<117>: [-56 -82 -84  56  97]
<52>: [-56 -82 -84  29  97]
<137>: [ 47  74 -71 -56 -97]
<129>: [  48   84   72  -86 -111]
<88>: [-22 -36 -24  46  56]
<74>: [-22 -36 -24  46  55]
<73>: [ 47  74 -71 -57 -85]
rest: [-82 -84  29]	[97]
rest: [ 48  84  72 -86]	[-111]
after: [48]	[84]
rest: [-84  56]	[97]
rest: [ 47  74 -71 -57]	[-85]

<128>: [ 41  94 -36  14 -42 -81  47  98]
<119>: [-92  56 -97  16 -36  58  53 -27]
<101>: [ -92   94  -36   14  -43 -109   23  -80]
rest: [ 94 -36  14 -42]	[-81  47  98]
after: [-81]	[47]

